In the data rows, 128 means zero.
Some points, one per row:
vec![126, 142, 118, 109, 126, 139, 095, 142, 071, 130, 104, 120]
vec![106, 130, 113, 151, 107, 122, 140, 083, 154, 113, 124, 137]
vec![143, 141, 131, 127, 120, 138, 118, 135, 095, 128, 131, 119]
vec![106, 119, 114, 142, 113, 133, 140, 089, 163, 116, 127, 137]
vec![129, 119, 110, 128, 170, 116, 132, 149, 114, 167, 100, 111]
vec![124, 132, 090, 112, 130, 126, 088, 104, 114, 149, 118, 150]
vec![126, 162, 160, 093, 104, 110, 119, 134, 111, 098, 186, 097]
vec![130, 128, 111, 113, 128, 130, 090, 115, 124, 139, 126, 142]
vec![067, 098, 154, 115, 119, 106, 140, 087, 077, 140, 172, 177]
vec![153, 102, 137, 163, 118, 127, 181, 161, 146, 083, 189, 122]
vec![104, 151, 121, 126, 084, 138, 105, 107, 114, 128, 112, 140]
vec![149, 119, 122, 130, 139, 132, 138, 138, 162, 140, 130, 129]
vec![000, 089, 137, 206, 158, 111, 144, 044, 114, 164, 087, 189]
vec![140, 136, 110, 124, 128, 128, 113, 121, 127, 138, 117, 117]
vec![188, 136, 149, 112, 166, 142, 126, 169, 135, 124, 140, 091]
vec![099, 116, 136, 122, 125, 119, 136, 108, 099, 143, 142, 149]
vec![126, 108, 144, 132, 139, 128, 149, 138, 124, 130, 148, 134]
vec![152, 122, 123, 122, 148, 137, 138, 140, 161, 156, 116, 133]
vec![107, 148, 197, 098, 084, 098, 080, 142, 148, 021, 209, 102]
vec![113, 096, 182, 219, 069, 215, 251, 113, 089, 123, 154, 153]
vec![133, 135, 109, 114, 128, 126, 083, 115, 113, 138, 126, 143]
vec![156, 126, 113, 144, 126, 135, 154, 145, 137, 140, 106, 145]
vec![129, 136, 124, 118, 127, 139, 107, 140, 093, 130, 115, 122]
vec![132, 105, 144, 122, 148, 196, 066, 097, 099, 148, 083, 147]
vec![064, 087, 105, 119, 108, 133, 089, 110, 129, 126, 112, 146]
vec![096, 120, 109, 139, 148, 089, 160, 086, 144, 143, 065, 123]
vec![135, 124, 114, 142, 133, 123, 165, 137, 145, 112, 141, 126]
vec![134, 162, 128, 107, 097, 118, 095, 149, 155, 085, 165, 081]
10 more points follow, each with its number after it:
vec![139, 142, 115, 122, 133, 121, 122, 131, 135, 138, 121, 112] 0
vec![112, 134, 116, 119, 083, 116, 109, 117, 113, 105, 115, 144] 1
vec![132, 129, 160, 133, 130, 128, 123, 135, 137, 092, 151, 113] 2
vec![095, 118, 140, 121, 117, 121, 133, 108, 102, 136, 142, 155] 3
vec![136, 118, 140, 122, 142, 166, 107, 111, 108, 142, 093, 130] 4
vec![131, 132, 073, 089, 134, 125, 032, 094, 104, 163, 120, 167] 5
vec![133, 142, 147, 119, 102, 132, 123, 140, 148, 096, 153, 122] 6
vec![133, 162, 141, 108, 127, 119, 134, 116, 130, 146, 112, 135] 7
vec![134, 146, 142, 117, 110, 133, 132, 139, 138, 114, 139, 124] 8
vec![096, 116, 145, 126, 126, 112, 141, 105, 102, 134, 150, 156] 9
Which three of these numbered points are nearest to each point below by angle, seen from the average point of the first points? Their numbers follow each, nearest first.
vec![215, 195, 173, 130, 104, 130, 180, 143, 099, 104, 144, 022] > 8 2 6
vec![099, 131, 105, 126, 071, 102, 107, 114, 090, 103, 104, 156] > 1 3 5
vec![168, 115, 185, 149, 180, 091, 141, 149, 162, 076, 225, 151] > 2 6 8
vec![022, 112, 145, 171, 140, 137, 126, 066, 096, 170, 069, 167] > 3 9 4
vec![147, 193, 145, 137, 123, 117, 132, 125, 101, 121, 104, 123] > 7 0 8
vec![146, 145, 099, 117, 130, 124, 112, 122, 130, 151, 110, 107] > 0 7 5
vec![143, 135, 106, 119, 123, 129, 119, 118, 132, 145, 113, 111] > 0 7 5
vec![160, 165, 142, 131, 114, 117, 149, 133, 118, 120, 132, 090] > 8 0 6
vec![113, 153, 127, 106, 102, 128, 123, 148, 087, 152, 113, 131] > 7 1 5
vec![150, 121, 157, 136, 144, 113, 123, 142, 139, 098, 179, 131] > 2 6 8
vec![130, 133, 098, 113, 128, 126, 090, 104, 115, 149, 120, 143] > 5 4 0
vec![132, 111, 149, 131, 150, 178, 087, 104, 107, 146, 081, 158] > 4 5 7
vec![106, 137, 109, 119, 077, 107, 104, 116, 105, 109, 103, 156] > 1 5 3
vec![124, 104, 135, 132, 138, 122, 141, 128, 129, 135, 138, 136] > 9 3 2
vec![156, 144, 172, 134, 158, 069, 161, 159, 149, 096, 159, 158] > 2 8 6
vec![131, 131, 103, 109, 129, 129, 080, 111, 115, 139, 129, 140] > 5 4 0
vec![113, 145, 130, 132, 094, 137, 120, 117, 121, 123, 119, 133] > 1 8 6
vec![131, 116, 139, 127, 139, 158, 106, 113, 117, 136, 105, 137] > 4 5 7
vec![100, 106, 122, 145, 149, 102, 164, 084, 144, 135, 078, 118] > 7 9 4
vec![148, 142, 151, 113, 097, 145, 127, 145, 167, 090, 155, 121] > 6 8 2
vec![121, 140, 144, 121, 115, 119, 119, 134, 136, 101, 143, 117] > 6 2 8
vec![110, 068, 162, 139, 161, 124, 156, 141, 125, 127, 169, 144] > 9 2 3
vec![091, 108, 156, 126, 124, 120, 144, 113, 089, 137, 166, 153] > 9 3 2
vec![138, 143, 101, 126, 125, 117, 116, 120, 135, 144, 112, 111] > 0 7 5
vec![142, 140, 113, 120, 130, 124, 120, 127, 136, 139, 119, 116] > 0 7 5
vec![143, 134, 145, 135, 139, 143, 138, 165, 142, 147, 135, 134] > 8 0 2
vec![140, 095, 156, 122, 160, 189, 082, 106, 117, 142, 096, 138] > 4 5 7
vec![172, 166, 145, 131, 122, 118, 153, 137, 124, 120, 133, 089] > 8 0 2
vec![089, 162, 095, 150, 122, 121, 129, 115, 098, 168, 088, 132] > 7 5 0
vec![128, 121, 141, 102, 121, 135, 094, 121, 142, 126, 144, 124] > 6 5 8
vec![079, 117, 143, 148, 140, 134, 123, 098, 121, 138, 113, 148] > 3 9 4
vec![169, 162, 175, 124, 122, 141, 087, 145, 122, 110, 126, 116] > 8 2 6
vec![105, 167, 122, 101, 112, 089, 097, 158, 115, 166, 114, 123] > 7 0 5
vec![113, 136, 125, 131, 096, 135, 123, 115, 123, 125, 120, 130] > 1 8 6
vec![105, 131, 109, 123, 087, 107, 114, 120, 108, 112, 105, 149] > 1 5 3
vec![136, 132, 099, 106, 140, 129, 078, 110, 113, 152, 118, 139] > 5 4 0
vec![150, 151, 092, 116, 139, 118, 117, 124, 134, 166, 098, 107] > 0 7 5
vec![135, 117, 144, 126, 142, 165, 102, 113, 115, 142, 101, 141] > 4 5 7
vec![123, 135, 090, 105, 120, 130, 074, 101, 107, 146, 127, 155] > 5 1 4
